In the data rows, the value 128 means zero.
Here are some numbered points:
[ 81 209 111 120 139  77 103 135  90 132 154 108 129  97 116  91 135 168 155 160  88  94 161 121] 0
[133 105 117 124 188  97 114 162 113 153 107 123 111 122 113 128 120 151 130 120 150 136 128 171] 1
[129  74 118 158 132 119  94 131 139 108  84 117 161 126 141 140 110 107 140 145 158  90 117 120] 2
[163 115 139 159 163 106 127 131 126 161 121 129  80 153 121  93 112 141 124 134 141 144 117 123] 3
[140 111 146 139 150 120 143 128 107 150 127 123 108 149 115  98 102 136 111 109 145 142 133 144] 4
[104 141  92 107 133  86  71 167 119  88 121 108 153  95 129 128 145 130 149 150 134  96 130 166] 5
[152 131 149 124 138 110 166 131 110 132 133 131  79 156  89 113 148 164  87 109 142 160 170 134] 6
[134  99 131 112  96 147 146 137 138 124 140 122 131 157 143 142 131 129 129 104 155 153 123 116] 7
[ 43 161 132  61  14 118 177 119 165  56 184 243 169  84 167 163 118 118 133  79 133 179 134 167] 8
[147  90 131 150 116 130  58 130 150 111  99 134 156 105 148 133 109 111 142 185 113  90 105 124] 9
[153 128 163 142 115 166 165 159 152 101  95 158  97 136 136  83 115  94 134  99 157 145  74 147] 10
[132 114 110 105 142 130 131 123 107 150 154 148 123 114 117 138 123 143 129 109 133 118 159 147] 11
[146 163 141 119  98 163 163 156 157 153 168 119  87 145 125 140 163 148 135 144  97 163  96  84] 12
[145 152 172 143 138 133 179 145 108 192 135 152  56 176  86 127 184 175  70  95 132 185 187 132] 13
[ 95 161 139  83 120 121 158 133 126  88 147 133 136  96 111 134 128 120 126 112 105 129 130 129] 14
[171 101  86 144 162 186 113 138 100 148 152  91 140  95 113 159 177 121 107 143 130 116 146 126] 15
[114 127 142 131  76 130 129 144 164 123 135 150 115 115 131 121 154 129 129 111 114 133 137 114] 16
[172 113  83 144 123 177  75 141 157 119 125  95 193  57 152 167  98 146 167 145  77 137 107  69] 17
[134 122 127 129 140 121 113 125 109 155 149 125 137 133 128 119 112 101 129 116 131 130 135 148] 18
[ 85 213 114  76 125 115 147  82  59 143 199 117 131 113 113  93  88 123 140 141  93  88 156 133] 19
[145  84 121 119 113 142  98 134 142  96 115 131 149 100 159 139 130  90 136 116 159  92 134 127] 20
[184 106  86 180 187 125  47  88 124 143 100 174 176 141 180 120 146 180  85 178  71 102 106 149] 21
[215  82 153 178 141 160 118 158 211 168 100 114  90 157 142 143 113 145 134 145 126 129  22  81] 22
[113 160 105  96 127 147 171  52 102 125 154 162 130 166 117 157 174 136  76 136 103 105 168 113] 23
[118 128 120 131 127 122 119 126 160 103 110 131 148 115 143 128 110 111 134 130 141 124 100 151] 24
[125 123 115 140 140 126 130 107 130 117  89 119 132 136 134 119 105 111 136 158 140 114  96 134] 25
[148  85  85 182 182  34  33 128 104 190  88 106  51  65  86  94  84 157 161 138  93  51 200 183] 26
[129 109 120 127 110  78 106 145 148  96  93 112 168 123 159 104  73  91 154 133 141 125 101 179] 27
[150 122 123 138 132 164 132 123 119 133 119 100 105 159 119 126 123 120 118 128 141 124 126 100] 28
[197 133 157 165 163 185 155 135 134 194 109  90  64 193  96 148 150 160 101 120 166 174 123 111] 29
[ 59 134 116  59 123 133 148  99  64  38 142 103 159 129 150 123 122  45 173 122 161 118  96  85] 30
[113 119 139 119  81 113 104 130 130 110 135 141 128 117 147 122 106 104 162  92 157 144 120 125] 31
[163 106 130 130 118 174 127 120 134 154 140 123 116 165 130 128 139 112 100 108 152 136 154 138] 32
[143  79 159 157  83 108 119 150 177 115  55 167 103 146 153 117 176  85 109  94 156 155 103 134] 33
[158 128  91 105 196 218 189 114  65 160 123  42  98 115  69 168 211 142  53 149 126 103 182  82] 34
[108 104 102 105 157 137 121 143 102 143 114 108 153 109 119 133 121 103 125 137 138 117 126 149] 35
[152 140 157 120 102 138 149 140 138 143 165 163 115 137 132 140 143 146 136 126 118 170 141 115] 36
[ 74 119 137 112  24 140 127 150 177  13 139 154 223 114 178 210 124  78 151 182  80  94  81  74] 37
[ 84 126 164 134  55  82 126 122 159  84  82 158 116 165 123 123 188 163 132 132 164 148 138 118] 38
[121 133 121 135 193 124 148  88  95 174 137 146 116 161 112 135 167 179  79 143 118 108 159 153] 39
[120 199 142  98 242  96 190 140  47 206 131  70  91 127  84  51  77 165 125 108 119 184 184 169] 40
[118 168 137  97 172 125 177 143  78 180 154  82  57 138  89 110 101 135 128 115 118 147 147 140] 41
[170  83 165 132 127 198 169 114 107 168 110  93 118 199  50 215 216 154  39 155 120  92 164   0] 42
[ 81 152 110 133 155  37 162 103 104  30  70  71 150 167 159  55  27  81 189 148 124 145  38 168] 43
[ 87 179  91  65 141  67 169 144  77 131 163 119 108 109  96 101 120 142 131 110 139 151 171 200] 44
[122 128 125 126 153 116 177 131 113 188 100 163  89 193 131 129 121 161 102  62 180 166  97 163] 45
[ 57  42  56  75 157 111 120  83  28 138 254 153 255  27 163 231 165 122 122 122  62   5 213 127] 46
[129 129 139 146 124 148 127 137 114  97  70 123 124 134 143  98  99 127 150  91 159 174  95 122] 47
[119 106 120 112  62 153  99 164 139  88 174 116 190  65 134 171 142  78 143 137 122 136 158 126] 48
[146 111 140 121 115 176 159 128 146 123 146 125 123 147 104 164 150 132  92 134 122 121 127  74] 49
[109 151 140  93  44 162 144 165 151 101 196 133 130 100 116 144 192  93 131 125  89 143 148 109] 50
[165 114 154 163 153 125 107 125 165 198 156 161 187 124 162 142 161 149  69 149  66 138  82 144] 51
[107 132 115 141 122 132 126  86 139 107 129 139 151 177 140 124 123 123 100 140 127 116 129 149] 52
[139 107 120 125 171 125 119 198 117 121  84  97 125  77 119 164 117 165 146 120 167 148 145 152] 53
[198 178 177 118 193 116 132 129 136 222 166 117  41 109  97  33 106 119 151  83  81 182 123  84] 54
[120 139 109 132 111 116 131 113 146 136 141 135 138 123 127 152 148 142 130 122 118 141 144 129] 55
[187 120 141 140 191 209 179 162 109 158 133 102  69 179  84 115 175 153  99 139 154 180 130  64] 56
New points follow, each followed by the numbers of its two nearest points above by angle, seen from the average point of the numbered points, smallest number first.
[157 126 132 148 129 163 107 120 136  99 129 105 143 105 124 141 118 119 133 145 116 136 132 111] 9 17
[120 171 133  86 107 160 191  86 113 126 186 133  90 129 116 121 111 157 121  99 132 139 123 116] 19 23
[ 85 143 127  62 117  98 142 166 104 168 182 162 192 105 127 168 182  93 133  88 126 126 192 139] 46 50
[147 122 135 149 142 164  98 137 135 118 129 123 137  91 130 143 102 117 129 146  94 139 119  90] 9 17
[135  69  92 153 137 123  82 133 139 116  58  92 154 124 142 140 123  94 136 144 152  79  98 121] 2 9
[127 118 121 126 131 139 113 117 129 133 157 134 150 117 133 150 130 126 130 136 125 115 151 140] 46 48
[108 135 142 132 105 120 126 136 142 127  90 135 111 132 144 112 146 105 126 123 144 129 110 108] 33 38
[155 108 132 147 121 176 136 110 126 142 132 118 121 151 133 138 145 108 101 101 140 145 144 121] 28 32
[103 142 143  90 112 134 149 154 108 128 136 107 115 113 117 145 148 111 139 108 125 155 150 105] 14 50
[ 72 161 133 110  64  85 103 121 160  89 152 198 172 100 154 120 119 136 172 134  86 113 148 159] 8 37
[121 111 116 139 107 134 114 117 129  97 138 132 165  97 140 142 133 106 128 146 102 109 111 123] 37 48
[ 93 160 146 126 160  78 141 105 120  82 113 120 148 153 139  71  31 126 159 144 130 154  83 146] 27 43
[139 111 137 143 146 119  93 113 139 121 112 147 153 100 152 119  84 109 133 134 103 115  83 130] 9 24
[ 89 157 130 113  85  86 105 122 145  73 154 179 157 104 164 125 130 142 166 144 102 120 145 140] 8 37
[128 143 107 107 148 173 133 117  95 142 145  94 135 123 121 150 106 116 138 131 106 111 126 122] 19 34
[127  78 129 123  85 122 112  95 150 106 136 185 160  89 176 138 151 101 112 102 136 147 153 174] 8 20
[126 109 133 127 133 125 111 149 122 129  92  99 115 118 124 122 111 103 153 122 134 125 115 114] 2 47
[139  64 130 142  99 148  77 165 185 111  92  99 116 117 154 120  91 116 181 136 169 127  88  88] 2 9
[146 111 121 140 167 104  98 113 133 132 100 161 196  94 159 162 112 120 113 111 112 108 139 171] 21 24
[113 162 127 136 136  89 144  91 138  85  87 115 151 158 141 101  17 118 131 134 119 126  68 164] 25 43
[157 147 146 165 110 162 121 127 159 115 107 114  86 163 127 126 118 158 129 157 121 146 109  98] 22 28
[125 104 117 127 131 123 119 151 133 133 141 121 160 102 132 156 172 136 122 138 109 101 138 138] 46 48
[140 101 137 111 151 135 131 118 100 155 166 134 130 100 117 119  79  94 117 117 125 128 127 119] 11 18
[133 115 129 122  97 152 131 151 135 108 116 130 164 114 167 149 125 102 150 112 134 141 101 123] 20 37
[ 78 161 139  86  76 109 151 151 116 181 178 128 161  67 135 134  86  91 116 149  84  85 140 163] 14 19
[ 42 138 112  74  91 103 176 140  91 132 154 174 127 136 157 136 164  96 143  56 159 154 159 149] 8 44
[117 137 140 122  96 126 139 128 149 112 131 159 120 135 125 132 147 139 134 126 144 143 123 126] 16 38
[133 125 143 119  97 111 149 124 160  99 125 167 121 142 129 140 168 136 116 116 140 142 141 130] 16 38
